In the rows, zero is written as 128.
A single turn carries every row of the set below to another of its rows. Some are shown first; where does it send the rows asked next?
Z843: [121 144 164 102 119 134 116  93 163 128 123 123 117 149 125 155 147 139
 114 114 131 126]
Z426: [103 120 143 161  94 135 142 164 165 132 137 140 112 133 123 105 138 134
 147 161 165 123]
Z550: [105  87 133 162 131 147 109 142 114 116 142  91  87  95 106 133 123 119
 130 130 142 122]
Z936: [109  98 118 155 141 145 151 161 122 123 147  85  91 154 166 141 126 125
 147 126 126 116]
Z457: [133 129 127 126 162 146 123 154  96 126 138  91 114 154 139 131 100 129
 137 132  85 131]
Z800: [139 142 116 136 132 132 180 104 143 110 120 133  99 108 104 124 142 147
 122 116  93 113]
Z512: [ 98 109 130 147 123 134 122 189 140 121 147 105 129 127 132 100  94 139
 125 131 156 141]
Z84: [152 134 105 134 117 142 149 114 130 101 125 156 135 106  95 100 133 161
 117 123 119 124]
Z933: [115 118 130 166 105 137 162 146 149 137 131 125  96 158 147 125 155 131
 161 158 147 104]
Z740: [126 141 124 132 128 146 178 123 156 105 142 150 105  99 103 116 135 142
 122 114  98 124]
Z752: [128 141 153 100 113 142 113  99 156 124 126 132 131 168 136 151 148 148
 119 114 134 128]
Z715: [127 117 132 167 109 110 141 123 138 142  98 109 106 143 120 112 150 139
 146 166 159 100]
Z496: [121 120 139 129 152 155  93 153 101 120 147 105 114 115 103 127  96 121
 125 132  98 145]
Z538: [115 133 136 124 154 150 116 176 113 121 150 107 125 137 129 119  89 131
 130 129  94 149]
Z578: [137 128 133 130 161 133 104 138  92 128 120  84 117 132 112 125  97 131
 125 136  94 134]
Z701: [127 106 117 157 141 106 121 137 110 132 100  70 115 140 129 107 109 143
 126 139 150 114]
Z643: [154 139  98 131 123 143 167 124 134 103 127 156 139 132 119 103 136 164
 126 118 115 122]
Z288: [112 106 144 172  97 137 125 131 143 131 128 127  94 113  97 122 155 123
 144 162 162 109]
Z6: [111 145 165  98 113 143 119 108 170 123 135 133 121 152 130 150 143 142
 117 111 129 133]
Z768: [124 140 161 100 111 147 100 101 158 121 131 138 130 150 121 149 146 146
 114 113 141 133]

Z701 moves to Z550
Z768 moves to Z6
Z84 moves to Z740
And these:
Z578 moves to Z496
Z426 moves to Z933

A single turn carries every row of the set below to another of its rows. Some are shown first; where does it send the rows asked next?
Z455: [131  91 126 102 130 108 141  98 109 143 162 146]
Z247: [ 99 152 140 141 115 117  96  71 126 132 129 147]
Z226: [125  99 123 118 119 114 145  76 115 148 147 157]
Z504: [130 111 121 143 109 136 132 150 131 140 160 128]
Z433: [138 139 141 130 119 143 163 146 119 142 146 131]
Z335: [117 145 124 118 116 148  97  92 108 155 107 160]
Z595: [ 84 145 141 143 104  97  96 111  81 158 146 152]
Z495: [122 121 142 103 125 144  91 133 113 120 170 136]
Z826: [127 131 115  95 125  88 160 122 135 162 159 142]
Z893: [131 169 124  98 120 102 103 131 127 166 117 122]
Z570: [134 105 125  91 134  97 149 121 117 152 167 138]
Z61: [124 154 152  83 119 128 120 155 115 133 164 130]
Z988: [123 169 116 116 117 128 101 107 131 169 105 144]
Z97: [117 181 148 123 153 138 132 127  93 166 141 144]
Z886: [153 138 141 144 105 131  97 131 105 154 165 114]
Z745: [133 143 144  84 122  98  95 144 102 154 128 118]
Z439: [152 164 143 129 139 146 121 134 106 159 156 120]
Z975: [103  99 119 155 117 104 110 129 127 142 159 133]
Z948: [117 153 156 128 139 123 176 123 108 143 128 138]
Z679: [ 85 172 146 129 136 112 120 112  81 165 137 159]
Z166: [ 83 114 135 152 134  85 122 107 114 142 139 142]
Z774: [122 141 112 110 115  97 163 100 139 168 144 151]
Z215: [102 186 146 122 108 101 123  94 130 143 122 142]
Z297: [128 117 151  85 118 117  90 127  82 139 130 134]
Z937: [ 91 142 154 139 147  92 154 104 105 143 124 145]
Z526: [110 119 137 132 123 136  80  90 116 121 154 143]
Z25: [120 125 112 121 111 108 156  77 129 159 139 160]
Z915: [113 188 154  94 112 109 135 134 124 141 136 135]
Z67: [118 119 141 103 118 144  91 101  81 139 120 156]
Z523: [118 128 139 149  91 106  86 119  93 152 159 127]

Z67 moves to Z335
Z226 moves to Z25
And these:
Z679 moves to Z97
Z166 moves to Z937
Z61 moves to Z495

